In the data rows, the value 50 means zero.
Here are some rows, each followed by its group. Rows of different groups can look alike.
array([72, 41, 67, 66, 67, 55, 33, 70, 35, 27, 64, 74, 31, 78, 56, 33, 72, 44,
       72, 37, 67, 24, 44, 55]) HD
array([61, 25, 33, 66, 78, 33, 61, 27, 35, 54, 51, 37, 66, 56, 80, 50, 45, 78,
       61, 74, 39, 64, 78, 53]) PB
array([61, 32, 22, 63, 72, 66, 41, 81, 74, 29, 54, 70, 28, 78, 62, 22, 96, 39,
       61, 36, 78, 46, 22, 17]) HD
array([28, 45, 44, 42, 39, 52, 62, 49, 63, 63, 68, 40, 49, 67, 47, 50, 52, 22,
       50, 46, 44, 43, 28, 51]) JQ
array([39, 40, 50, 39, 50, 58, 63, 45, 56, 57, 66, 43, 47, 56, 48, 67, 51, 44,
       50, 50, 56, 39, 44, 56]) RF
array([28, 46, 44, 41, 39, 54, 61, 46, 61, 60, 65, 41, 47, 50, 46, 61, 53, 33,
       33, 47, 50, 43, 39, 52]) JQ
array([56, 84, 78, 53, 28, 66, 23, 30, 38, 69, 52, 58, 30, 44, 29, 72, 42, 61,
       22, 68, 28, 41, 22, 47]) RF
array([50, 41, 56, 35, 61, 74, 61, 35, 46, 45, 54, 56, 40, 44, 51, 72, 44, 72,
       28, 61, 78, 48, 56, 63]) LJ
array([78, 41, 61, 64, 72, 61, 32, 68, 33, 23, 60, 77, 29, 72, 56, 39, 70, 56,
       72, 41, 72, 27, 50, 55]) QP
array([67, 30, 28, 66, 78, 35, 56, 29, 38, 56, 46, 38, 65, 39, 77, 44, 45, 78,
       56, 75, 33, 67, 72, 48]) PB
array([44, 37, 28, 72, 61, 15, 58, 41, 54, 73, 58, 24, 74, 44, 75, 28, 54, 56,
       61, 57, 22, 65, 61, 34]) DD
array([72, 43, 67, 65, 67, 57, 32, 70, 36, 26, 60, 76, 30, 72, 55, 33, 72, 44,
       72, 38, 72, 28, 50, 51]) HD
array([67, 25, 28, 65, 78, 35, 60, 26, 35, 53, 49, 38, 67, 67, 81, 50, 45, 78,
       61, 75, 44, 66, 78, 52]) PB
array([39, 55, 61, 43, 33, 58, 52, 44, 59, 62, 58, 45, 43, 44, 41, 61, 51, 44,
       28, 53, 39, 41, 28, 46]) JQ
array([39, 83, 72, 26, 22, 44, 56, 60, 43, 47, 30, 52, 64, 28, 19, 67,  9, 22,
       67, 29, 39, 46, 67, 90]) RF
array([67, 29, 28, 63, 78, 37, 59, 27, 37, 52, 46, 39, 67, 44, 78, 50, 45, 78,
       56, 76, 44, 66, 78, 49]) PB
array([61, 55, 61, 39, 56, 78, 49, 32, 48, 50, 46, 61, 36, 33, 44, 78, 48, 72,
       28, 68, 67, 48, 56, 52]) LJ
array([28, 43, 50, 41, 39, 54, 61, 47, 60, 61, 67, 42, 49, 67, 45, 56, 52, 33,
       50, 47, 50, 40, 33, 51]) JQ
array([56, 33, 56, 36, 67, 70, 62, 35, 45, 42, 59, 51, 43, 67, 53, 78, 45, 72,
       39, 61, 78, 41, 56, 66]) LJ
array([78, 39, 67, 64, 72, 59, 34, 67, 31, 24, 64, 75, 30, 78, 58, 39, 71, 50,
       78, 39, 72, 23, 50, 59]) QP
array([50, 44, 33, 73, 56, 16, 51, 41, 56, 74, 53, 26, 72, 39, 71, 28, 53, 61,
       56, 59, 22, 68, 61, 30]) DD
array([44, 43, 50, 38, 50, 61, 61, 43, 60, 57, 63, 45, 47, 61, 50, 67, 49, 50,
       39, 53, 61, 43, 44, 55]) FF
array([28, 43, 39, 41, 44, 56, 61, 46, 59, 61, 68, 41, 48, 61, 47, 61, 52, 33,
       44, 47, 50, 43, 39, 54]) RF
array([50, 36, 28, 72, 61, 16, 59, 41, 54, 73, 59, 24, 75, 50, 75, 28, 53, 56,
       61, 57, 22, 65, 61, 35]) DD
array([39, 77, 72, 46, 28, 61, 35, 42, 59, 64, 48, 52, 37, 28, 33, 61, 53, 44,
       22, 60, 28, 49, 22, 34]) JQ
array([56, 39, 50, 34, 67, 70, 60, 33, 41, 45, 55, 52, 40, 56, 50, 78, 46, 72,
       33, 62, 78, 40, 56, 64]) LJ
array([61, 30, 28, 67, 78, 36, 58, 29, 38, 55, 46, 38, 67, 50, 79, 44, 46, 78,
       56, 74, 39, 67, 72, 47]) PB
array([33, 49, 50, 41, 33, 56, 60, 48, 64, 61, 60, 42, 46, 50, 44, 56, 54, 39,
       33, 48, 50, 50, 39, 45]) JQ
array([50, 36, 28, 71, 61, 15, 59, 40, 53, 72, 58, 25, 74, 50, 76, 28, 53, 61,
       61, 58, 28, 65, 67, 36]) DD
array([28, 42, 50, 41, 44, 56, 62, 47, 59, 61, 67, 41, 48, 61, 46, 61, 52, 33,
       44, 48, 56, 39, 39, 55]) RF
array([61, 75, 61, 37, 28, 49, 43, 99, 52,  6,  7, 76, 50, 28, 22, 22, 43, 22,
       78,  5, 78, 56, 72, 55]) HD
array([72, 42, 61, 66, 61, 56, 32, 71, 38, 27, 63, 74, 32, 72, 55, 28, 73, 33,
       72, 36, 67, 26, 44, 52]) HD
array([72, 51, 72, 68, 56, 56, 25, 70, 37, 29, 59, 76, 28, 72, 51, 33, 72, 39,
       67, 39, 61, 28, 39, 46]) HD
array([44, 76, 72, 48, 33, 65, 30, 40, 54, 65, 46, 54, 35, 33, 30, 72, 46, 56,
       22, 64, 28, 52, 22, 40]) RF
array([28, 46, 39, 42, 39, 53, 60, 48, 63, 63, 67, 40, 49, 61, 45, 50, 53, 22,
       44, 45, 44, 44, 28, 51]) JQ
array([33, 45, 50, 41, 44, 54, 61, 46, 59, 62, 66, 40, 47, 61, 47, 56, 52, 33,
       44, 48, 50, 45, 33, 53]) RF
array([72, 78, 72, 46, 28, 43, 31, 88, 29, 11, 16, 80, 50, 28, 22, 22, 37, 28,
       78, 12, 61, 35, 67, 74]) HD
array([44, 39, 50, 39, 56, 62, 61, 41, 54, 54, 63, 46, 46, 61, 50, 72, 50, 56,
       44, 53, 61, 44, 44, 58]) FF
array([33, 43, 50, 41, 44, 54, 62, 45, 58, 61, 68, 42, 48, 67, 49, 67, 51, 39,
       50, 48, 50, 41, 33, 56]) JQ
array([44, 34, 22, 70, 56, 14, 63, 44, 58, 73, 60, 22, 77, 44, 76, 22, 55, 50,
       67, 54, 28, 66, 61, 33]) DD
array([39, 78, 72, 19, 22, 49, 59, 60, 36, 37, 30, 50, 65, 28, 16, 67,  7, 33,
       67, 27, 56, 52, 67, 86]) FF
array([28, 47, 44, 42, 39, 55, 60, 49, 64, 64, 65, 41, 48, 56, 46, 56, 52, 28,
       39, 47, 44, 44, 28, 50]) JQ
array([50, 47, 33, 73, 56, 20, 49, 40, 53, 74, 51, 28, 71, 39, 70, 33, 52, 61,
       56, 63, 22, 69, 61, 28]) DD
array([67, 29, 33, 63, 78, 69, 40, 76, 63, 26, 56, 73, 26, 78, 65, 22, 94, 50,
       61, 40, 78, 40, 22, 24]) QP
array([67, 79, 72, 33, 28, 60, 30, 93, 39,  2,  4, 86, 46, 28, 24, 22, 38, 39,
       78, 15, 72, 57, 72, 60]) QP
array([78, 81, 78, 76, 56, 65,  0, 55, 14, 31, 48, 92, 13, 72, 42, 44, 62, 67,
       50, 60, 39, 27, 28, 48]) QP
array([67, 80, 72, 86, 50, 26, 17, 23, 26, 81, 47, 43, 56, 39, 58, 44, 41, 67,
       28, 81, 22, 62, 56, 32]) DD
array([33, 46, 44, 42, 39, 54, 62, 46, 60, 62, 66, 40, 48, 61, 47, 61, 53, 28,
       44, 47, 44, 43, 39, 51]) JQ
array([50, 37, 28, 71, 61, 16, 59, 40, 53, 72, 59, 25, 74, 50, 76, 28, 54, 61,
       67, 58, 28, 64, 61, 37]) DD
array([67, 30, 28, 65, 78, 34, 59, 29, 41, 56, 46, 37, 67, 44, 79, 44, 46, 78,
       56, 74, 39, 68, 72, 48]) PB
array([78, 74, 78, 73, 44, 65,  6, 64, 30, 32, 44, 88, 18, 72, 42, 39, 68, 61,
       50, 50, 44, 33, 28, 37]) HD
array([39, 26, 22, 71, 72, 27, 66, 48, 83, 74, 53, 21, 71, 61, 83, 22, 75, 61,
       50, 58, 28, 80, 56,  5]) DD
array([78, 66, 78, 69, 56, 69, 12, 63, 30, 23, 44, 88, 20, 72, 46, 44, 68, 67,
       56, 52, 61, 34, 44, 42]) QP
array([33, 43, 39, 42, 50, 58, 60, 46, 58, 60, 65, 42, 48, 50, 46, 61, 52, 44,
       39, 48, 56, 40, 39, 53]) RF
array([56, 31, 39, 37, 61, 71, 62, 35, 44, 46, 59, 52, 41, 67, 51, 78, 43, 67,
       33, 61, 72, 40, 56, 69]) LJ
array([50, 36, 22, 71, 61, 16, 59, 41, 54, 73, 58, 24, 74, 50, 75, 28, 52, 61,
       61, 58, 22, 65, 61, 36]) DD
array([28, 43, 56, 42, 39, 57, 61, 48, 61, 60, 65, 41, 48, 56, 46, 61, 52, 39,
       44, 49, 50, 44, 33, 53]) RF
array([78, 41, 67, 65, 72, 58, 33, 68, 32, 25, 63, 76, 30, 78, 56, 39, 72, 50,
       72, 38, 72, 25, 50, 55]) QP
array([28, 26, 22, 67, 72, 27, 68, 55, 95, 73, 48, 19, 72, 39, 82, 22, 79, 50,
       39, 55, 33, 87, 56,  0]) DD
array([56, 37, 44, 33, 67, 71, 59, 37, 50, 45, 53, 54, 38, 56, 48, 78, 46, 72,
       28, 63, 78, 46, 56, 63]) LJ
array([61, 29, 28, 67, 78, 31, 60, 29, 36, 57, 49, 37, 68, 44, 80, 44, 47, 72,
       61, 72, 33, 66, 72, 49]) PB
array([28, 48, 44, 41, 33, 56, 58, 50, 65, 63, 62, 42, 47, 39, 43, 50, 53, 28,
       33, 47, 44, 45, 39, 44]) JQ
array([67, 42, 67, 67, 61, 53, 33, 71, 37, 29, 65, 72, 33, 78, 55, 28, 73, 33,
       78, 35, 61, 26, 39, 53]) HD
array([78, 47, 72, 65, 67, 60, 29, 69, 36, 26, 58, 76, 29, 72, 54, 39, 72, 50,
       67, 41, 67, 27, 44, 51]) QP
array([44, 36, 28, 71, 61, 17, 59, 41, 53, 73, 59, 24, 75, 44, 76, 28, 54, 56,
       61, 57, 22, 65, 61, 36]) DD
array([39, 43, 39, 40, 44, 57, 62, 44, 57, 57, 63, 45, 46, 56, 47, 67, 52, 50,
       39, 51, 56, 42, 50, 53]) FF
array([39, 71, 67, 47, 28, 62, 37, 47, 63, 64, 48, 49, 38, 33, 35, 56, 52, 39,
       22, 57, 33, 49, 22, 33]) JQ
array([67, 27, 33, 64, 78, 39, 61, 25, 35, 54, 48, 38, 67, 39, 79, 50, 45, 78,
       56, 76, 44, 65, 78, 51]) PB
array([67, 29, 28, 65, 78, 35, 59, 28, 37, 53, 46, 37, 67, 44, 81, 44, 48, 78,
       56, 74, 39, 67, 78, 48]) PB
array([39, 76, 33, 38, 22, 12, 57, 71, 65, 48,  0, 32, 90, 22, 40, 22, 20, 44,
       67, 32, 28, 99, 78, 37]) DD
array([39, 43, 44, 42, 44, 57, 62, 46, 58, 59, 65, 41, 48, 44, 48, 61, 53, 39,
       44, 48, 56, 42, 39, 51]) RF
array([33, 43, 50, 42, 44, 54, 61, 46, 59, 62, 67, 41, 47, 50, 47, 61, 53, 33,
       50, 47, 50, 40, 33, 54]) RF
array([72, 55, 39, 68, 72, 42, 37, 25, 33, 57, 31, 49, 57, 28, 70, 56, 43, 78,
       28, 84, 28, 75, 72, 36]) PB
array([44, 37, 28, 71, 56, 16, 59, 42, 54, 74, 60, 24, 75, 50, 74, 22, 53, 56,
       61, 56, 22, 63, 61, 34]) DD
array([33, 46, 56, 42, 39, 56, 60, 45, 60, 59, 64, 41, 48, 56, 45, 61, 52, 33,
       39, 49, 50, 43, 28, 51]) RF
array([61, 16, 22, 63, 78, 42, 68, 38, 71, 55, 42, 34, 63, 44, 86, 39, 69, 78,
       39, 74, 61, 84, 67, 15]) PB
array([28, 45, 39, 41, 39, 54, 61, 48, 61, 62, 67, 40, 49, 56, 45, 56, 53, 28,
       44, 47, 44, 38, 33, 51]) JQ
array([67, 27, 28, 66, 78, 35, 61, 27, 37, 53, 48, 38, 67, 44, 79, 50, 45, 78,
       61, 74, 39, 66, 78, 51]) PB
array([56, 64, 78,  9, 22, 57, 57, 45, 35, 24, 20, 62, 59, 22, 25, 72,  3, 67,
       61, 42, 67, 60, 78, 99]) LJ
array([56, 40, 50, 35, 67, 72, 60, 35, 47, 44, 58, 50, 42, 67, 48, 78, 46, 72,
       33, 60, 78, 45, 56, 62]) LJ
array([72, 42, 61, 66, 67, 55, 34, 70, 35, 28, 65, 73, 32, 78, 56, 33, 72, 39,
       78, 36, 67, 25, 44, 55]) HD
array([39, 41, 56, 40, 50, 60, 63, 43, 55, 55, 65, 44, 47, 67, 48, 72, 51, 56,
       44, 51, 61, 44, 44, 57]) FF
array([28, 41, 44, 43, 44, 54, 62, 47, 61, 62, 67, 40, 48, 61, 48, 61, 52, 28,
       50, 47, 50, 42, 33, 53]) JQ
array([72, 80, 72, 36, 28, 47, 28, 89, 31,  9, 12, 83, 46, 28, 25, 28, 36, 44,
       78, 16, 72, 41, 72, 73]) QP
array([56, 55, 33, 73, 50, 24, 43, 41, 57, 73, 43, 31, 68, 33, 67, 33, 53, 67,
       44, 64, 22, 73, 61, 22]) DD
array([44, 76, 72, 19, 22, 39, 55, 50, 36, 39, 33, 53, 64, 22, 20, 72,  2, 44,
       67, 32, 56, 39, 67, 93]) FF
array([44, 69, 67, 45, 33, 63, 40, 44, 66, 64, 48, 50, 38, 33, 34, 67, 50, 44,
       22, 58, 33, 48, 22, 36]) JQ
array([50, 37, 44, 37, 67, 73, 62, 35, 47, 46, 54, 53, 40, 56, 50, 78, 46, 72,
       33, 62, 78, 46, 56, 61]) LJ
array([56, 51, 33, 25, 28, 41, 63, 99, 67,  2, 13, 67, 60, 28, 32, 22, 46, 22,
       78,  0, 78, 59, 78, 68]) HD
array([33, 75, 33,  5, 22, 64, 63, 75, 67, 38,  4, 51, 62, 22, 12, 44, 19, 39,
       50, 23, 67, 80, 72, 63]) FF
Which 4 groups are nearest to each row below, nearest first, going by the distance to the group's nearest row?
array([50, 85, 78, 54, 28, 60, 23, 33, 40, 67, 50, 54, 33, 50, 30, 72, 44, 61,
       22, 67, 28, 42, 22, 41]) ~ RF JQ LJ DD
array([22, 79, 61, 16, 22, 49, 56, 68, 56, 44, 15, 47, 68, 22,  5, 56, 20, 22,
       56, 23, 39, 55, 67, 65]) ~ RF FF LJ DD
Group HD spreads out most along one direction. Which 3 other groups' directions of most spread are closest to that one, closest first?
QP FF LJ
Which 5 groups are nearest to each row below, nearest first, going by the distance to the centre of the group?
array([22, 33, 22, 39, 56, 65, 70, 57, 94, 62, 61, 34, 46, 67, 53, 44, 75, 28,
       28, 45, 67, 58, 22, 20]) ~ JQ RF FF DD LJ
array([56, 87, 78, 55, 28, 61, 20, 29, 35, 70, 58, 55, 30, 56, 32, 72, 41, 56,
       22, 69, 22, 35, 22, 47]) ~ RF JQ FF LJ QP
array([56, 18, 22, 63, 78, 46, 68, 38, 71, 56, 42, 33, 64, 61, 89, 39, 68, 72,
       39, 73, 61, 83, 61, 15]) ~ PB DD LJ JQ RF
array([72, 44, 67, 65, 61, 56, 31, 71, 38, 27, 60, 75, 31, 72, 54, 33, 72, 44,
       67, 37, 67, 28, 39, 49]) ~ QP HD RF JQ LJ
array([50, 35, 50, 38, 72, 68, 64, 35, 45, 46, 59, 52, 42, 67, 49, 78, 45, 67,
       39, 63, 78, 43, 56, 67]) ~ LJ FF RF JQ PB
array([44, 42, 56, 36, 61, 72, 60, 35, 45, 45, 55, 50, 41, 61, 51, 78, 45, 67,
       28, 62, 78, 44, 56, 61]) ~ LJ FF RF JQ PB
array([22, 48, 22,  1, 28, 47, 90, 82, 79, 29, 20, 39, 75, 22, 27, 39, 28, 28,
       67,  7, 78, 75, 78, 72]) ~ FF RF JQ LJ HD
array([22, 34, 22, 37, 56, 68, 69, 59, 98, 61, 53, 37, 45, 39, 54, 39, 76, 33,
       28, 46, 72, 64, 22, 13]) ~ JQ RF FF DD LJ
array([67, 77, 78, 50, 39, 80, 22, 25, 27, 48, 43, 70, 26, 33, 42, 78, 38, 72,
       22, 81, 39, 49, 39, 58]) ~ LJ RF FF JQ QP
array([50, 64, 67, 48, 33, 67, 37, 40, 57, 60, 45, 54, 35, 33, 36, 72, 48, 67,
       22, 64, 39, 51, 28, 41]) ~ RF JQ FF LJ QP
array([39, 42, 39, 38, 44, 62, 61, 43, 59, 54, 58, 45, 46, 44, 45, 72, 51, 61,
       28, 53, 61, 45, 50, 51]) ~ RF LJ JQ FF PB
Which 4 groups are nearest to each row below, nearest first, going by the distance to the centre of the group?
array([67, 42, 61, 67, 61, 55, 33, 70, 36, 28, 66, 73, 32, 78, 56, 33, 72, 33,
       78, 35, 67, 23, 44, 55]) ~ HD QP RF JQ
array([72, 42, 67, 65, 67, 58, 33, 69, 34, 24, 62, 76, 31, 78, 55, 39, 72, 50,
       72, 39, 72, 26, 50, 54]) ~ QP HD LJ RF
array([44, 43, 56, 41, 50, 60, 61, 41, 53, 57, 64, 44, 45, 61, 47, 72, 50, 56,
       39, 52, 61, 45, 50, 56]) ~ RF LJ JQ FF
array([61, 88, 78, 58, 33, 69, 16, 22, 23, 64, 55, 63, 27, 67, 30, 78, 36, 67,
       22, 79, 28, 32, 22, 51]) ~ RF JQ LJ FF
array([39, 73, 33, 42, 28, 13, 54, 64, 59, 52,  1, 33, 91, 22, 42, 22, 20, 56,
       67, 37, 22, 92, 78, 47]) ~ DD FF PB RF
array([22, 45, 39, 42, 33, 54, 61, 47, 63, 65, 67, 39, 49, 56, 45, 50, 53, 22,
       44, 45, 44, 43, 33, 50]) ~ JQ RF FF LJ
array([22, 37, 22, 34, 50, 74, 71, 65, 99, 58, 46, 36, 45, 33, 50, 39, 79, 28,
       22, 44, 78, 75, 22,  3]) ~ JQ RF FF DD
array([56, 79, 78, 52, 33, 64, 26, 33, 37, 62, 48, 57, 30, 56, 33, 72, 43, 67,
       22, 72, 33, 41, 22, 45]) ~ RF JQ LJ FF
array([44, 80, 72, 17, 22, 51, 56, 64, 54, 36, 18, 55, 66, 22, 13, 67, 12, 50,
       56, 29, 56, 58, 67, 77]) ~ FF RF LJ JQ
array([72, 42, 61, 65, 67, 57, 32, 70, 36, 27, 62, 74, 31, 72, 55, 33, 71, 44,
       72, 37, 67, 25, 50, 53]) ~ QP HD RF LJ
array([61, 28, 28, 65, 78, 34, 60, 29, 38, 56, 48, 37, 67, 50, 80, 44, 46, 78,
       56, 72, 39, 65, 72, 50]) ~ PB DD LJ RF
Which 3 other groups have their centres nearest to the centre of group JQ, nearest first?
RF FF LJ
Which 4 groups are nearest to each row below, nearest first, going by the average distance to the group's rows?
array([67, 71, 33, 37, 33, 26, 53, 47, 32, 37,  0, 47, 85, 22, 47, 44,  9, 72,
       67, 50, 33, 75, 78, 66]) ~ PB FF DD LJ
array([72, 56, 61, 49, 44, 16, 57, 35,  3, 39, 25, 44, 84, 28, 54, 61,  0, 72,
       78, 53, 33, 64, 78, 99]) ~ PB FF LJ DD
array([67, 26, 33, 64, 78, 35, 60, 26, 34, 52, 49, 40, 66, 61, 81, 50, 45, 78,
       61, 75, 39, 68, 78, 51]) ~ PB DD LJ RF
Which 5 groups are nearest to each row below, nearest first, going by the distance to the group's nearest row?
array([33, 49, 39, 41, 39, 57, 60, 47, 63, 61, 62, 42, 47, 61, 43, 56, 52, 39,
       33, 48, 56, 42, 33, 50]) ~ JQ RF FF LJ DD
array([33, 78, 72, 19, 22, 45, 55, 58, 41, 40, 29, 44, 63, 28, 13, 67,  8, 22,
       67, 26, 39, 54, 67, 86]) ~ RF FF LJ HD QP
Which 3 other groups have their centres nearest to the centre of group PB, nearest first?
DD LJ RF
Which 3 other groups have their centres nearest to the centre of group RF, nearest first?
JQ FF LJ
Group RF spreads out most along one direction. Which 3 other groups' directions of most spread are closest to that one, closest first?
DD JQ LJ
Which 3 other groups have their centres nearest to the centre of group DD, nearest first?
PB JQ RF
Which 5 groups are nearest to each row below, nearest first, going by the average distance to the group's rows?
array([56, 87, 78, 51, 33, 71, 22, 32, 39, 64, 45, 62, 30, 33, 32, 78, 44, 67,
       22, 72, 33, 42, 22, 45]) ~ RF JQ LJ FF QP
array([78, 41, 67, 65, 72, 58, 34, 68, 33, 24, 63, 76, 31, 78, 57, 39, 72, 50,
       78, 39, 72, 24, 50, 57]) ~ QP HD LJ RF JQ
Group PB spreads out most along one direction. Which 3 other groups' directions of most spread are closest to that one, closest first?
DD RF LJ
